In the data rows, the value 128 means zero.
Here is a table of points, one per row:
[ 99. 204.  61. 134. 185.  99. 129. 187.  80. 111. 113. 149. 113. 100.  88. 160. 134. 123. 139. 172.  84. 144. 165. 167.  84. 134. 141. 148. 153. 131. 135. 136.]
[145. 105. 180. 196.  93. 150. 163.  94. 116. 130. 212. 103. 122. 136.  89. 134.  72. 158. 119. 122. 135.  55.  72. 117. 129. 139. 186. 118. 149. 122. 151. 137.]
[171. 152.  81. 122.  96. 192. 125. 126. 117. 171. 147.  75. 170. 182. 136. 131. 118. 108. 171. 115. 132. 101.  48.  52. 151. 122. 164. 119. 110.  89. 136. 145.]
[175.  97. 190.  86. 176. 110.  85. 139. 130. 139. 101. 135. 116. 141.  97. 162. 181. 161. 153. 132. 149. 190. 126. 124. 164. 163. 112. 124. 101. 183. 124. 181.]
[135. 123. 141. 149.  96. 131. 144. 104. 228. 132. 147. 141. 115. 159. 120.  90. 163. 170.  90. 120. 103. 127. 149. 131. 130. 134. 173. 119. 106.  92. 145. 113.]
[107.  55. 105.  98. 147. 154. 113. 188. 166.  88. 158. 127. 159.  84.  81. 166.  97.  93. 152. 156. 111. 163.  62. 146. 150.  86. 126. 120. 102.  98. 145. 172.]
[159. 114.  89.  95. 106. 142. 126. 121. 150. 160. 168. 113. 185. 160. 162.  93. 104. 144. 176. 103. 124. 100. 101. 139. 104.  95. 174. 146. 111. 140. 113. 159.]
[126.  69. 132. 161. 105.  42. 202. 175. 145. 151. 103.  61.  95.  84. 131. 138. 105.  97. 103. 110. 114.  85. 104.  79.  84. 124. 103.  84.  62. 151. 153. 109.]
[132. 162. 129.  79. 131.  60. 110.  73.  81. 183.  74. 169.  96. 104. 150.  92.  92.  78.  73. 122. 177. 172.  85. 127.  68. 125.  96. 125.  99. 111. 100.  65.]
[115. 183. 125. 140.  83.  66. 131. 142. 195.  99. 115. 104.  90.  74. 128. 155. 114.  98. 131.  94. 101. 143. 121. 100. 125.  72.  93. 149.  51. 181. 173.  98.]
[157.  97. 123. 165. 122. 128. 154. 164. 161.  98. 142.  82. 154. 176.  84.  88.  89.  75. 166.  86.  33. 102. 139. 109. 117. 111. 126. 123. 142. 128.  99. 178.]
[159. 113. 148.  86. 112. 128. 147. 154. 105. 179. 150. 125. 110. 159. 149. 113. 104. 172. 141. 108. 110. 111. 141. 114. 223. 110. 165.  97. 169. 122. 133. 133.]
[169. 191.  96. 116. 121. 143. 167. 147. 139. 131. 154. 121. 160. 106.  84. 134. 126.  92. 117. 139.  93. 147. 161. 114. 120. 116. 138. 100. 160. 133. 149. 165.]
[ 95. 162.  99. 123. 136. 102. 107. 117. 163.  82. 139. 129.  91. 118.  89. 169. 124. 167.  89. 111. 100.  96. 168. 144. 159. 126. 109.  84. 149. 109. 127. 125.]
[109.  67. 160. 146. 153. 163. 150. 125. 184. 124. 141. 164. 105. 137. 115. 161. 105. 125. 119. 104.  82. 108. 147. 120. 149. 133. 149. 198. 141. 152. 155.  85.]
[161. 159. 163. 128. 146. 131.  86. 171. 132. 143. 105. 124. 141. 124. 122. 171. 143. 178. 145. 136. 195. 187. 158. 160. 144. 210.  89. 175. 121. 138.  43.  64.]
[108.  95. 171. 181. 126. 153.  99. 160. 145. 124. 112.  93. 175. 124.  71. 123. 119. 144. 108.  86. 125. 134. 106. 120. 157. 114. 172.  69. 151. 123. 189. 119.]
[121. 163. 105. 146. 179. 147.  89.  70. 141. 121. 132. 159. 111. 122. 167. 139. 164. 175.  80. 193. 117. 149.  77. 152. 189. 147. 112. 193. 182. 147.  73. 112.]
[ 81. 160. 116. 133. 135. 135.  85. 161.  92. 141. 146. 171. 169. 134. 144.  90. 160. 138. 154. 108. 129. 121. 163. 150. 126. 178.  97. 164. 131. 106. 124. 155.]
[107.  84. 123. 104. 115. 124.  87. 123.  75.  76. 111. 119.  98. 116. 104. 181. 162. 184.  81. 169. 113. 172. 180. 175. 144. 125. 113. 157. 157.  96. 139.  91.]
[151. 148. 124. 120. 115. 145. 101. 115.  98. 118. 114. 183. 152. 119. 204. 146. 136. 130. 177. 123. 156. 171. 147. 140. 119. 168. 172. 144. 175.  72. 115. 166.]
[ 88. 158. 122. 115. 148. 156. 127. 134. 133. 148. 121. 129. 146. 133. 152. 151. 126.  86. 138. 169. 133. 145.  78. 175.  90. 113.  72. 123. 148. 102. 168. 158.]
[ 67. 146. 150.  81. 157. 160. 150. 123. 119. 106. 123. 125.  84. 101. 117. 118. 134. 160. 105. 140. 172. 111.  98.  98. 113. 106. 138. 130. 143.  99. 128.  74.]
[190.  90. 192. 193. 141. 136. 122. 168. 130.  79. 136. 123. 109. 136. 108. 108. 130. 116. 147.  99. 112. 136.  74. 158. 131.  91. 107.  81. 118. 204. 149. 100.]
[114.  99.  99. 184. 115. 134. 149. 122. 117. 141. 144. 130. 168. 113. 125. 115.  90. 126. 150. 130. 124. 157. 184.  56.  86.  55. 113. 121. 114. 120. 144. 151.]
[ 98. 128. 148. 137. 166. 113.  90. 101. 142.  83. 132. 151. 180. 129. 125. 135. 185. 117. 103. 194. 127.  97. 197. 132. 171. 134. 104.  56. 160. 138. 155.  89.]
[ 88. 102. 105.  87.  75. 156. 170.  43.  92. 178. 135. 107.  86. 115. 168.  51. 123. 134. 126.  85. 139. 108. 127. 117. 109. 179. 156.  63. 164. 119.  79.  96.]
[147. 138. 119. 131. 113.  65.  98. 110. 119. 137.  42. 152.  81.  90. 144.  93. 152.  86.  96. 177. 143. 104. 125. 138.  99. 169.  87. 152.  79. 142.  95. 100.]
[ 91. 116.  88. 126. 162. 137. 104. 132. 113. 113. 149.  98. 100.  86. 162. 128. 118.  49.  85. 131. 165.  94. 164. 131. 108. 108. 123. 186. 134.  98. 125. 148.]
[143. 117. 179. 121. 147. 147. 159. 100.  92. 101.  92. 131. 115. 126. 161. 161. 147. 136. 120. 153. 101. 158. 142. 159. 124. 155. 114. 145.  53. 193. 143. 137.]
[128. 159. 101. 182. 143. 107. 143.  94. 109. 160. 133. 137. 141. 200. 145. 101. 139. 117. 202. 116. 210. 121. 179. 145. 141. 101. 150. 111. 135.  66. 117. 164.]
[ 83. 122.  88.  82.  94. 126. 155. 118.  93. 152. 113. 177. 156. 134. 152. 154. 188. 106. 127. 110. 147. 104. 126. 138.  82. 125. 119. 151. 155. 140.  67. 151.]
[205. 146. 174.  77.  84. 140. 155. 124. 122. 124. 120. 120. 134. 203. 147.  71.  79. 180. 140. 109. 167. 111. 112.  98. 133. 156. 130. 148. 100. 177. 132. 148.]
These points spread out most along one direction. Take the direction at right angles to it along which they spread out most. Go by this last direction. Where along it does each point below lie, from 0 to 99? The average is 50, and the first point in the table lies past the average. One standard deviation of the points above along it is 16.
[ 88. 102. 105.  87.  75. 156. 170.  43.  92. 178. 135. 107.  86. 115. 168.  51. 123. 134. 126.  85. 139. 108. 127. 117. 109. 179. 156.  63. 164. 119.  79.  96.] 19
[107.  84. 123. 104. 115. 124.  87. 123.  75.  76. 111. 119.  98. 116. 104. 181. 162. 184.  81. 169. 113. 172. 180. 175. 144. 125. 113. 157. 157.  96. 139.  91.] 63
[145. 105. 180. 196.  93. 150. 163.  94. 116. 130. 212. 103. 122. 136.  89. 134.  72. 158. 119. 122. 135.  55.  72. 117. 129. 139. 186. 118. 149. 122. 151. 137.] 45
[ 95. 162.  99. 123. 136. 102. 107. 117. 163.  82. 139. 129.  91. 118.  89. 169. 124. 167.  89. 111. 100.  96. 168. 144. 159. 126. 109.  84. 149. 109. 127. 125.] 64
[169. 191.  96. 116. 121. 143. 167. 147. 139. 131. 154. 121. 160. 106.  84. 134. 126.  92. 117. 139.  93. 147. 161. 114. 120. 116. 138. 100. 160. 133. 149. 165.] 52
[ 99. 204.  61. 134. 185.  99. 129. 187.  80. 111. 113. 149. 113. 100.  88. 160. 134. 123. 139. 172.  84. 144. 165. 167.  84. 134. 141. 148. 153. 131. 135. 136.] 61
[171. 152.  81. 122.  96. 192. 125. 126. 117. 171. 147.  75. 170. 182. 136. 131. 118. 108. 171. 115. 132. 101.  48.  52. 151. 122. 164. 119. 110.  89. 136. 145.] 26
[151. 148. 124. 120. 115. 145. 101. 115.  98. 118. 114. 183. 152. 119. 204. 146. 136. 130. 177. 123. 156. 171. 147. 140. 119. 168. 172. 144. 175.  72. 115. 166.] 24
